30.7,23.6,4.1,-53.3,-46.6,-22.6,72.7,41.7,41.3,17.6,-2.6,23.6,70.1,-14.0
70.6,-17.9,-69.8,-56.7,30.4,-23.7,-31.2,-52.1,-1.6,-45.1,-65.0,17.8,-6.9,61.0
-34.6,-70.4,0.2,-64.3,-27.1,-65.7,-72.6,-5.1,-19.8,14.9,63.5,-19.6,-14.1,9.9
41.3,25.0,-8.2,-56.8,-29.8,24.6,-41.7,-31.3,-36.6,-34.6,60.2,-54.3,-1.8,-52.6
-10.5,10.5,-65.9,-13.0,53.5,-41.2,36.6,-63.7,-35.3,-31.0,72.8,-61.1,-36.2,5.4
34.7,-60.8,69.8,-65.4,-14.0,-22.2,29.6,-19.7,28.2,60.5,-3.2,68.4,71.6,-27.8
48.3,23.4,10.6,66.7,-43.7,57.0,-57.9,-55.6,-49.7,-56.1,32.3,-4.6,56.4,62.9
-7.3,34.9,68.4,25.0,-69.5,9.8,-59.2,-23.9,-70.6,20.2,27.8,70.3,31.6,-14.8
4.0,3.6,-19.2,-61.3,41.7,40.6,21.9,9.3,26.0,-17.2,-35.6,-64.3,-67.3,9.4
6.0,23.5,1.3,-46.2,22.8,22.9,66.4,-11.6,20.9,-62.8,70.0,72.7,-0.6,0.4
49.9,31.0,18.3,59.4,-15.8,2.3,36.9,11.8,-63.3,-23.0,42.5,72.5,-7.0,50.0
Indices start at 0.
Give the entry at row 0, column 1.
23.6
The entry directly above the smallest entry is -31.2
The entry in row 1 and column 1: -17.9
The bottom-left entry: 49.9
Give the entry directly below -19.2.
1.3
Give the entry at row 2, column 2.
0.2
Give the entry directly above the largest entry.
60.2
Give the top entry of the column that holds the largest entry.
-2.6
Give the entry at row 2, column 0.
-34.6
The top-left entry is 30.7
Give the entry directly below the smallest entry.
-41.7
The entry directly below 17.6: -45.1
Give the top-right entry.
-14.0
The entry just right of 36.9 -> 11.8
The entry in row 1 and column 0 is 70.6
Give the entry just right of -10.5.
10.5
The entry just left of 28.2: -19.7
The top entry of the column that holds the smallest entry: 72.7
The entry just left of -17.2 is 26.0
Give the entry in row 2 and column 1.
-70.4
Give the entry at row 0, column 2.
4.1
The minimum is -72.6
The entry at row 1, column 2 -> -69.8
The entry just right of -63.3 -> -23.0
The entry just left of 72.8: -31.0
Give the entry in the bottom-right corner.
50.0
The entry just right of the largest entry: -61.1
The entry directly below the largest entry -> -3.2
Give the entry just right of -69.5.
9.8
The entry directly below 53.5 -> -14.0

Read these off the array that follows. Rows and columns are numbered from 0.
1) Report the entry just left of the smallest entry.
2) Report the top entry of the column that holds the smallest entry.
3) Report the entry directly below 26.3.
4) Report the entry at row 0, column 0.
5) Report the entry directly above the centre entry.
6) Report the entry at row 2, column 0.
7) Report the entry just right of the largest entry.
8) Report the entry directly below the largest entry.
[[ 11.1  31.1   6.9 -24.0 -11.9  -1.2  15.4 -24.0  27.0   0.6 -23.5]
 [-22.2  26.3 -36.0  32.4  29.9 -13.4   0.0  11.8 -24.6  -0.2   8.8]
 [-22.5 -10.4 -27.4  39.3  27.7  -7.1 -12.9  27.3 -37.2  -0.7  25.0]
 [ 13.8  27.7  11.4 -27.7 -15.6   0.4  15.7 -25.4  29.9   0.6 -24.4]
 [-22.7  20.7 -35.4  34.2  30.3 -12.6  -2.1  14.6 -27.2  -0.3  11.5]
 [ 16.4  24.2  15.6 -31.6 -19.1   2.2  15.3 -26.7  32.5   0.8 -25.4]
 [-16.8 -66.3  -5.2  39.5  16.5   5.4 -30.3  44.3 -47.0  -1.2  43.8]
 [-18.0  41.8 -34.5  22.9  25.8 -14.5   7.2   0.8 -13.1   0.2  -1.9]
 [-22.0  28.0 -36.2  31.8  29.8 -13.7   0.7  10.8 -23.7  -0.1   7.9]
 [-22.4  25.5 -36.1  32.5  29.9 -13.3  -0.2  12.2 -25.1  -0.2   9.1]
 [-21.9  27.5 -36.3  31.9  29.8 -13.5   0.5  10.9 -23.9  -0.1   7.9]
 [ 13.4  28.4  10.4 -27.1 -14.8   0.3  15.7 -25.2  29.3   0.6 -24.3]
 [ 13.6  27.9  10.8 -27.6 -15.3   0.4  15.5 -25.4  29.6   0.6 -24.3]]
1) -16.8
2) 31.1
3) -10.4
4) 11.1
5) 2.2
6) -22.5
7) -47.0
8) 0.8

Questions about the array below. Rows and columns are numbered from 0.
1) The entry in the bottom-right corner?
2) The entry just left of 7.86?
3) The entry in row 0 and column 0?
4) The entry directly below 0.53?
5) The entry directly below the smallest entry?
6) The entry in row 0 and column 1?
7) The bottom-left entry?
8) The entry just right of -10.65?
[[12.50, 5.12, -10.45, -3.30, 0.53, 10.30, -1.83, -10.65, 4.13, 4.30, -14.44, 5.37, 7.53, 5.11, 9.60, -0.40],
 [11.00, 14.85, -3.62, -3.21, 7.08, 4.04, 3.48, -7.92, 0.77, -0.31, -11.73, 10.15, 1.88, 4.79, 7.86, 0.65]]
1) 0.65
2) 4.79
3) 12.50
4) 7.08
5) -11.73
6) 5.12
7) 11.00
8) 4.13

Read these off the row that follows.
1) Give the entry just right of -29.4.
2) Give the entry just right of 8.2.
3) Give the entry just right of the smallest entry.
4) Give the entry just left of 46.9.
[ 73.7 -27.7 -53.3 -26.8 -24.2  37.3  60.4 -22.3  46.9  -2.4 -16.3   8.2
 -29.4  65.7]
1) 65.7
2) -29.4
3) -26.8
4) -22.3
